Rotation paths and how fast each direction turns (degrees a step)
Each turn is a multiple of 5 degrees from 10 to 175, or 0.
Each row of a path follows its step; steps can be skipped.
Path 1:
step 1: [-2.32 -1.64  0.11  0.39 -4.05  0.94 -1.17  4.58  1.60 -0.85  1.04  3.19
  0.15  1.73  6.49  0.07 -0.73  1.20  1.35  4.30  4.63 -1.11  1.38  2.33
  1.57  0.56  1.28  2.64 -0.35  2.17  0.49 -2.00  1.15 -0.28 -0.22 -0.58
 -0.36 -1.94  2.25  0.25  1.82  1.19 -0.59  2.01 -0.74 -3.89  0.62  0.60
  0.76]
step 2: [-0.67  3.24  2.10  0.04 -2.45 -1.14 -0.23  0.77 -6.31 -1.83 -0.18 -2.46
  0.65 -0.81  1.14  0.42  0.28 -0.18 -0.01 -1.81  3.16 -0.46 -1.45 -1.52
 -0.65  0.27 -1.42 -1.98 -0.97  3.37  1.42 -2.45 -1.24 -0.54 -1.14 -0.84
  1.58 -4.50  1.41  5.08  3.41  0.96 -0.15 -3.34  0.12 -1.86  0.08  2.40
  3.18]
step 3: [-1.77 -0.17  0.04 -1.01  3.30 -5.51  1.37  2.17 -2.07 -0.07  0.65  3.60
 -1.46 -0.57 -1.19  0.25 -0.98  1.37 -1.50 -0.15 -0.19 -0.31  3.68 -1.44
  1.42 -0.71  0.48  1.06  1.11  3.76 -0.90 -0.28  0.40  0.93 -1.50 -4.16
  0.90  1.27  2.52  1.95  3.00  1.72  2.51  0.32  2.77 -1.66 -3.14  3.75
 -4.05]
step 15: [-1.30  2.06 -1.62  2.47 -1.89 -4.03  4.04 -2.19 -2.35  1.05 -1.09 -4.06
  2.14 -0.75  0.31 -0.35 -0.70  2.70 -0.46 -1.52  1.12  0.24 -1.36 -0.47
  1.47 -1.37 -4.09 -3.88  0.10  1.54  0.92  1.99  2.48  0.23 -0.45 -0.33
  0.99 -2.63  2.31  3.06  4.07  1.89 -0.18  0.60 -0.86 -0.78  4.02 -0.43
 -2.60]
step 17: [ 2.77  1.40  0.54  1.83 -3.36 -3.02  0.33  0.94 -1.39  1.06  1.57  0.33
  1.53 -0.53 -0.17  0.82 -0.44 -0.11  3.92 -0.09  2.12 -0.61 -2.08  1.38
 -2.22 -1.87 -0.13 -0.48 -6.17  3.25 -0.94 -0.24  2.15 -0.87 -1.40 -0.60
 -0.51  2.15 -1.56 -1.41  0.88 -1.20 -5.67  3.17  1.38 -1.76 -2.43 -3.88
 -1.09]
step 19: [ 1.28  2.42 -4.34 -1.65 -1.08  0.14 -3.52  3.68  0.67 -0.85 -1.72  3.03
 -1.88  2.30  1.25  1.51  0.87  1.65 -1.32 -1.09  0.78  0.43  1.04  2.29
  0.91  0.31 -0.07 -2.66 -1.64  5.56  3.04  1.39  0.57 -1.84 -0.32  0.00
 -2.79 -1.11  2.10  2.35  1.76 -2.81  0.35  0.69  3.64 -2.36 -0.02  0.74
  4.06]
step 20: [-3.60 -2.06 -0.31  2.66  0.35 -2.04  0.01  2.25 -2.69 -0.29  0.43 -0.59
 -1.84 -0.60  2.95 -0.55  1.96 -1.66 -0.25 -0.76  0.85 -0.33  0.62 -0.23
  0.36 -2.80  0.96  2.75 -2.79  0.82  3.26 -2.96 -1.30 -0.74  1.23 -1.29
  2.77 -0.15  3.18  3.09  4.49  2.40  1.08  5.86 -0.38 -2.05  2.59  0.36
  2.01]
step 22: [-0.63  1.14 -0.15 -4.81 -1.20 -1.39  3.43  4.55 -1.62  0.36  0.74  2.30
  0.40  0.92  5.37 -0.24  0.35 -1.17  1.22  0.28  2.84 -0.66  1.80  0.67
 -2.89 -0.55 -0.66 -0.73 -0.16 -0.16 -0.90  1.18  0.81  2.80 -2.75 -0.88
  0.96  3.83  0.53 -0.74  0.28  2.39  1.99  2.49  0.83 -3.08 -4.86  0.88
 -2.77]
step 26: [ 2.53 -2.41 -0.40  4.30  0.23 -4.73  1.29  1.56  0.37  2.05  0.64  1.21
  4.04 -0.31  0.09  0.98  0.21  1.85  0.36 -3.80  3.24  0.95  1.65  1.60
  3.60  0.66 -0.20  1.49 -1.77 -3.80  1.93 -0.30 -2.27 -0.56 -0.79  0.06
  1.89 -1.03  2.86 -1.08 -1.15  4.45 -2.10  0.12  2.07 -3.06  2.39  0.32
 -0.22]
[-0.16  0.44  1.04 -0.47 -0.04 -0.26  0.62 -0.65 -0.16 -1.18 -0.45 -1.21
  0.68 -0.93  0.84  0.17  0.74 -0.23  0.29 -0.78 -0.03  0.95 -0.02 -0.53
 -1.11 -1.45 -0.34  0.01 -0.06  0.34 -0.03 -0.06 -0.60  0.74  0.45  0.72
  0.37  0.10 -0.18  0.12  0.69 -0.46 -0.31  0.88 -0.32  0.00  0.35 -0.43
  0.49]
140
[ 1.02  0.07 -0.72 -0.51  0.63  0.54 -0.79 -0.61 -0.02 -0.20  0.96  0.28
 -0.29 -0.27 -0.09  0.81 -1.11 -0.44 -0.37  0.95  0.71 -0.22 -0.09 -0.02
 -0.81 -0.41  0.53  0.23 -0.35  1.02 -0.14  0.26  0.24  0.33 -0.39  1.55
 -0.39  0.06 -1.24 -0.74 -0.30  0.56 -0.04  0.24 -0.34 -0.17  0.54 -0.96
 -0.15]
60
[-0.93  0.04  0.43 -0.83  0.12 -0.06 -0.88  0.18  0.94  0.22 -0.20  0.45
 -0.68 -1.47 -0.08 -0.29  0.58  0.00 -0.05  0.22 -0.68 -0.45  0.34 -1.25
  0.34  0.09 -0.15  0.80  0.09 -0.52  0.24 -0.08  0.77 -0.59  0.12  0.66
  0.12  0.06 -0.17  0.23  0.30  0.25 -0.20 -0.65 -1.44 -1.44 -0.80 -0.51
  0.39]
170
[-0.76  1.53 -1.10  0.06 -1.22 -0.37 -0.67 -0.11  0.22  0.71  0.25 -0.18
  0.68  0.94 -0.80  0.23  0.71 -0.70 -0.73 -0.46 -1.04 -0.19  0.26  0.17
 -0.56 -0.33 -0.83 -0.07 -0.09  0.68 -0.66 -0.49 -0.24  0.26 -0.33 -0.04
  0.26 -0.57 -0.70  0.02 -0.50 -0.12 -1.14 -0.71 -0.06 -0.23  0.35 -0.05
  0.42]
170
[ 0.44  0.11  0.40 -0.53 -0.14  0.49 -0.50 -0.63 -0.47 -0.91  0.23  0.38
 -0.13  0.27  0.00  1.40  1.32  1.64  0.15  0.41 -0.45  0.11 -0.81  1.08
 -0.07 -0.06  0.93  0.44 -0.22  0.52 -0.53 -0.54 -0.26 -0.22  0.06 -0.71
 -0.62 -0.24 -0.10  0.05  0.71  0.34 -0.14 -0.71 -0.79 -0.14 -0.37  1.01
  0.34]
65
[ 0.05 -0.20 -0.93  0.55 -0.32 -0.24 -0.43 -0.22  0.73 -1.34  0.70 -0.55
 -1.06 -0.32  0.47  0.19 -0.23 -1.00  0.63 -0.41 -0.50  0.13  0.55  0.70
  0.52 -1.46  0.24 -0.45 -0.82 -0.63 -0.38 -0.59  1.38  0.08  0.41 -0.16
  0.18  0.16  0.23  0.08  0.11 -0.18  0.68 -1.13  0.25  0.26  0.15  0.39
 -0.47]
90
[ 0.11  1.35 -0.42 -1.05 -0.17  0.54 -0.42 -0.20 -0.35  0.07  0.24 -0.17
  0.09 -0.56  1.03 -0.56  0.18 -0.07  0.60 -0.56  0.87  0.19  0.66  1.00
  0.47  0.79  0.15  0.71 -0.47 -0.15  1.49 -0.39 -0.26 -1.00  0.59 -0.59
  0.95  0.61 -1.16 -0.18 -0.56  0.12 -0.28  0.08  0.19  0.47  0.10  0.10
  0.16]
120
[ 0.64  0.22  0.18 -0.97  0.99 -0.25  0.14  0.80 -0.61  0.41 -0.10  0.61
  0.17  0.21  0.61 -0.27  0.69 -0.93 -0.86 -0.32 -0.18  0.49 -0.80  0.14
 -0.86 -0.27  0.39 -1.23  0.58 -0.11 -0.40 -0.58  0.62 -1.43  0.22  0.66
 -0.13 -0.07 -0.13  0.30  0.07 -0.06  0.45 -0.87  0.90  0.48 -1.01 -0.37
  0.66]
130
